Rows are one point carried round by a steady rotation, each followed by how many steps it has turned.
The counts run from 0 to 389.
[ 51 135 136  97  74 153 132  99 119 121 135 173 110 125 176  93 141  98
 141 147 116 158  85 117 145 112 156 145 153  74 158 140 127 130 140 118
 170 122  82 110 135 136 127 156 110 126 140 105 144 151 141 130 141  68
 176 148 142 122 122 150 105 121 142 149 137 160  91 148 157] -> 212
[101 114  90 146  89 151 121 135 107  94  84 130  91 135 191  84 129 106
 153 135 107 152 113 121 141 142 173 160 129 118 129 122 103 105 124 150
 161 151  97 119  73 154 127 144 122 143 136 107 151 121  99 145 170 114
 132 149 115 157 111  87  67 135 140 194 155 135 114 130 170] -> 96
[ 77 157 142 109  92 151 142 100 140 108  99 126 149 130 180 141 127 129
 145 133 132 130 114 134 194 114 168 156 130 127 137 164 128  79 131 156
 157 123  91 133 135 143 153 125 128 118 165 164 126 171 124 109 139  56
 161 155 139 113 114 101 127 121 163 157 133 128 137 181 153] -> 164
[ 89 123 112 143 113 168 147  98 132  70 110 122 175 169 169  97 116  98
 169 158 106 124 150 141 153 120 156 120 112 145 103 160 115  84 153 153
 156 105  80 124 105 127 169 162 118 160 133 134 111 169 101 116 142  93
 176 139 128 123 132 127 117 153 140 160 131  92 104 187 150] -> 114
[ 55 116 107 122 131 166 174  92 167  98 125 125 172 134 156 117 139 104
 146 140 110 150 121 139 172 111 184 136 157 117 161 180 102 108 120 129
 162 123 116 110 134 122 180 143 123 135 129 156 119 192 113 101 148  82
 160 132 169 115 141 143 131 145 123 134  89 125  98 153 135] -> 168
[ 53 144 114 181 113 161 106 135 135  78 137 125 107 135 163  96 138 131
 140 132 136 139 136 151 148 131 199 173 116 141 164  79 126 113 156 137
 131 125 100 110 154 140 161  89  99  92 122 138 121 135  99 142 141  67
 121 161 113 120 137 157  98 120 146 152 132 108 106  96 149] -> 337
[ 86 156 114 152 117 153 135 134 121  87  88 136 141 118 189 112 128 115
 128 137 134 106 117 141 152 131 136 126 111 100 113 121 131 103 149 166
 125 107  87 147 134 167 158 166 131 114 156 131  96 202 151 116 170  76
 174 130 104 103 116 145  80 135 140 138 133 110 127 155 188] -> 269
[ 76 132 116 135 112 153 146 113 143 116 109 135 130  85 177 129 165 110
 127 141 109 142 101 137 169 137 173 168 157  87 172 147 108 103 120 151
 146 135  88 129 131 147 143 168 154 101 133 131 104 183 162  92 171  93
 176 169 160 101 118 126 112 144 146 140 106 129 116 140 165] -> 215
[ 98 127  80 172 111 143 111 147 123 114 109 111 118 110 177 103 117 135
 138  73 108 127 116 140 170 143 161 182 127 103 150 113 125 129 115 165
 157 162  99 131 100 147 142 131 117 124 122 112 124 133 114 137 205  93
 110 145  92 155  97 131  72 129 147 166 136 114 118  94 171] -> 357
[ 65 105 120 147 140 172 157 116 175  92 120  93 136 150 158 116 107  96
 136 109 122 136 124 136 187 153 168 159 137 112 141 158 109 114 110 134
 156 107 105 118 132 107 172 101 118 126 151 180 121 148  63 135 144  82
 140 144 136 121 120 119  99 147 119 134  96 130 104 121 115] -> 90
[ 90 126 116 120  73 139 141  95 113 105 104 148 137 138 191 101 140 102
 158 160 129 139 102 118 165 121 138 166 137 129 130 155 105 115 140 157
 168 137  91 123 106 158 141 169 123 135 132 125 122 153 135  96 166 107
 163 124 145 146 128  90 120 115 141 175 165 132 119 186 166] -> 161
[ 76 111 122 115 107 179 145 109 148 125 112 125 142 118 173 111 141 118
 142 115 105 121 123 133 208 144 174 162 177 103 143 175 114 109 115 160
 151 139  96 118 112  98 154 141 147 133 144 123 124 145 113 104 148  90
 161 161 138 107  94 110 111 162 125 145 124  98 127 138 164] -> 137
[ 87 149  96 134  99 147 130 122 101 109 119 148 124 133 176  84 122 110
 146 133 117 143 114 134 122 129 157 115 102  95 140  97 139 119 161 157
 165 109  99 142  89 154 109 187 116 133 115 108 117 185 154 133 160  88
 169 140 112 154 115 158  48 155 164 140 136 123 107 121 185] -> 267
[ 96 127  94 172 123 153 144 138 107  93  91 119 134  82 182 112 136 125
 148 114 126 123 129 137 156 143 144 155 134 115 130 118 137  91 142 142
 146 126  79 170 139 156 164 168 133 100 134 127  85 193 168 115 182  96
 163 163 130 106 134 142  93 129 114 151 110  95 121 137 195] -> 281
[106 131  89 135  96 150 114 138 126  99  82 103 110 140 185 100 110 124
 136 114 131 132 118 130 176 145 163 162 111  97 109 134 106  83 113 174
 153 134 113 127  75 160 143 141 128 130 145 140 153 147 100 143 172  83
 126 141 105 143  89  76  62 152 146 181 151 144 128 134 169] -> 97
[ 77 136 128 148 110 148 158 108 145 116  89 149 159 137 178 107 116 114
 146 122 146 116 138 118 178 113 134  98 130 105 129 157 127 103 144 175
 144 125  98 128  90 160 151 155 130 162 138 138 127 198 126  97 166  66
 165 128 105 129 117 114 109 161 157 139  99  90 139 156 178] -> 191
[ 79 120  66 185 127 171 123 130 154  65 136 119 153 122 148 101 123 141
 142 119 115 148 148 160 158 128 190 148 122 134 132 113 104 110 133 177
 152 135 128  83 107 146 167 133 108 156  84 136 120 156 119 128 180 104
 123 155 112 153 120 165  89 161 138 156 115 104 110 115 159] -> 388
[ 63 127 102 171 101 157 116 106 118  63 127 142 131 147 160  85 135 103
 141 162 134 159  96 150 152 134 144 194 140 128 126 113  89 142 141 147
 129 127  90  91 136 149 161 139  93 126 109 143 111 123 131 111 164 105
 137 122 117 136 150 115 108 110 133 175 180 141  75 155 122] -> 379
[ 55 149 128 152 106 128 151 121 135  97 117 144 114 128 146  83 123 118
 142 156 163 175 109 113 106  98 173 105 113 116 161 106 115  79 159 117
 156 126  77 113 112 183 149 152  97 133 136 116 139 173 137 116 126  77
 152 141 142 118 170 141  89 148 162 160 110 116 105 140 156] -> 220
[ 96 107 101 166 129 150 126 139 147  82  91 104 145 116 158 110 101 120
 141 101 145 138  74 145 143 134 151 153 121 116 156 107 110 107 131 121
 167  97  61 127 156 156 181 152 119 117 146 144 134 157 113 154 179 104
 149 118 144 128 149 146 110 114 135 179  80 150 111 137 136] -> 1
[ 68 135 119 168 131 166 158 136 141  98 135 127 121 124 164 100  97 114
 149 118 100 147 126 134 132 137 188 139 121  94 151 115 136 123 138 119
 157 114  55 148 120 112 135 157 110 115 144 101  84 160 119 126 157 102
 150 169 111 114 137 163  72 154 134 122 121  84  97 102 144] -> 309
[ 20 117 167 156  98 131 146  94 144 105 133 158 123 116 168  92 122 100
 132 150 152 134 110 105 182 109 133 167 160 103 176 159 106 120 143 132
 145 130  83 113 131 155 154 125 112  98 155 154 107 144 110  99 163  92
 132 134 158 120 161 113  99 126 140 151 119 133 105 165 128] -> 196
[ 62 113  82 132  88 148 139  98 146 109 141 156 128 131 165  78 156 107
 134 138 122 158 123 112 150 108 189 139 149 125 168 139 101 133 140 139
 168 156 133  85 107 146 143 139 105 151 109 121 157 171 111 117 157  96
 135 133 153 152 140 144 126 150 154 168 105 144  94 117 167] -> 170
[ 74 134 125 125  96 138 122 101 111 124 126 156 137 130 179 112 163 100
 136 127 146 114  87 142 203 140 124 150 166 105 150 143 128 110 138 166
 144 120 135 110 141 154 155 162 149 107 124 156 111 188 166 108 182  66
 175 124 144 113 100 143  91 131 141 145 124 139 123 148 176] -> 226
[ 82 100 145 147 105 124 176 106 124 125 115 117 148 121 155 107 122 112
 172 116 150 155  88 117 183 123 135 133 170 108 171 149 122 105 141 134
 181 143  79 142  86 139 132 181 136 151 124 115 116 167 159  98 162  96
 160 152 150 120 140 103  92 163 152 156 115 102 115 155 154] -> 188
[ 62 140 104 174 130 151 122 129 154  81 121  98 122 133 162 107 125 118
 137  88 157 129 109 163 176 136 184 172 140 138 146 107 126 113 131 132
 144 122 113 120 168 129 180  76 107  95 129 164 124 148 105 143 165  54
 118 139 122 107 127 164  95 130 134 157 117 124  94  92 133] -> 338
[ 65 135 128 142 121 131 165 130 145  89 104 119 142 121 151 104 119 115
 147 156 164 156  94 122 137 129 169 112 115 122 166 131  99  93 150 130
 147 111  70 136 125 188 160 167 122 134 136 128 113 194 142 103 139  79
 169 136 149 111 158 131 109 160 155 155 102 107 125 158 152] -> 219
[101  89  94 160 101 177 120 125 109  87 106 146 111 113 168  79 142 101
 162 129 128 157  94 140 136 150 154 150 136 119 144  92 120 116 155 147
 157 122  84 106 113 142 132 176 120 165  93  98 133 127 140 157 168 126
 161 146 111 158 101 130  62 143 137 170 130 122 122 107 184] -> 18
[ 74 121 117 166 142 168 121 129 153  72 115 111 134 124 146 131 126 118
 138 115 151 142 104 164 180 141 170 160 128 117 137  98 127  89 137 137
 145  88  95 102 174 150 193 104 117 109 138 189 126 151  97 150 157  65
 137 139 134 117 114 157  87 127 135 145  93 143 127 121 134] -> 12
[ 59 146 129 201 124 146 131 126 118  81 141 128 127 145 146  99 109 121
 140 121 151 141 141 149 189 123 156 165 115 131 132 100 137 118 146 158
 142 113 107 107 130 139 150  94 104 106 133 166 106 136 103 135 157  76
  95 146  89 143 136 126  65 135 153 134 163 104 116 116 132] -> 349
[ 58  94 130 177 129 179 142 128 152  70 130 109 132 131 144 109 124 112
 151 121 147 150  85 151 164 143 162 171 152 110 155 100 123 107 129 115
 158  92  70 117 169 128 182 132 114 111 137 159 118 138 118 149 153  92
 152 151 145  96 144 138 100 133 115 144  88 132 103 132 122] -> 13
[ 75 107 130 145 103 159 135 108  99  73 104 119 114 166 158  72 111 107
 177 125 144 141 102 140 156 127 130 156 146 134 108 123 135  86 159 118
 172 114  71 116 109 123 150 142 112 142 137 124 143 109 119 154 152 103
 156 143 126 120 128 118  68 128 120 189 142 126  90 170 135] -> 68
[ 69 133 149 138 125 140 142 123 151 124 133 109 135 108 162 130 131 123
 140 111 157 122 103 144 178 127 178 124 143 121 172 130 133  88 156 141
 148 116  76 146 143 155 151 146 147 112 148 145 106 191 135 123 149  79
 165 146 142  96 116 161 107 148 167 140  87 112 144 135 169] -> 230
[ 96 107 120 154 118 142 133 124 136 101 129 109 109 121 176 114 122  98
 169 150 101 162  83 130 151 156 181 180 123 120 175 117 124 124 140 127
 182  99  66 129 106 113 125 145 133 113 131 142 111 131 111 158 153 124
 154 179 140 153 126 125  71 126 147 164 133 141 124 127 135] -> 45
[ 42 144 143 148  91 150 130 120 129 100 119 195 128 113 179  83 126 125
 131 153 128 134 165 101 154  93 142 132 122  97 148 144 117 118 166 162
 142 141  89  88 105 178 137 135 104 132 152 129 126 164 109 102 142  87
 124 142 111 140 142 125 102 143 154 131 138 109 135 149 178] -> 193
[ 70 136 137 132  85 141 119 107 124 125 148 156 115 132 189 105 155 104
 146 172 102 146 132 135 184 122 178 182 141 112 163 156 108 126 133 170
 155 142 100  88  88 133 116 154 142 108 132 125  98 147 108  97 153 107
 143 169 130 148 119 101  94 144 156 144 173 116 125 149 162] -> 150
[ 95 134  60 140 122 147 141 117  99  90 110  94 140 148 148 105 110 114
 169  86 140 164  96 150 166 144 138 158 121 117 126 106 160 118 119 131
 174 130 136 149 111 131 145 136 101 142 120 151 138 157 153 146 175  57
 143 135 113 141 117 138  46 119 143 153 143 132  87 117 145] -> 330
[ 73 106 122 159 108 120 134 132 130 117  74 124 106 104 183  89 122 107
 142 109 159 132  65 101 143 141 126 148 138  87 169 119 115 118 130 114
 151 144  65 165 133 167 159 156 119 116 153 112 137 171 131 117 172  96
 158 119 133 116 151 108  97 122 128 166  92 129 116 137 165] -> 250
[ 37 130 155 144  92 108 128 101 131 136 156 166  98 133 171  96 120 100
 148 134 148 157 107 106 182  99 153 168 153 100 200 148 134 136 140 129
 167 140 112 104 109 149 125 123 112  96 139 146 118 150 106 124 155  92
 122 134 143 150 161 126  84 121 149 144 126 159 103 138 131] -> 197
[ 61 123  97 166 123 164 152 133 128  87  95 143 138 149 176  78 109  92
 127 110 145 113 114 135 160 146 106 132 137  84 110 132 118 139 132 130
 124 106  99 149 152 133 175 146  98 124 136 146 114 170 131 129 174  66
 148  97  96 103 138 139  73 135 103 128 113 112  93 129 152] -> 300
[111 105  92 145 118 171 148  98 113  79 100 124 171 128 159 122 120  93
 167 128 124 156  75 141 160 161 112 149 131  99 111 117 140 120 129 137
 175  94  97 136 136 137 161 183 125 143 119 147 117 155 170 133 181  92
 181 129 123 139 109 124  69 115 116 153 129 143 108 165 148] -> 5
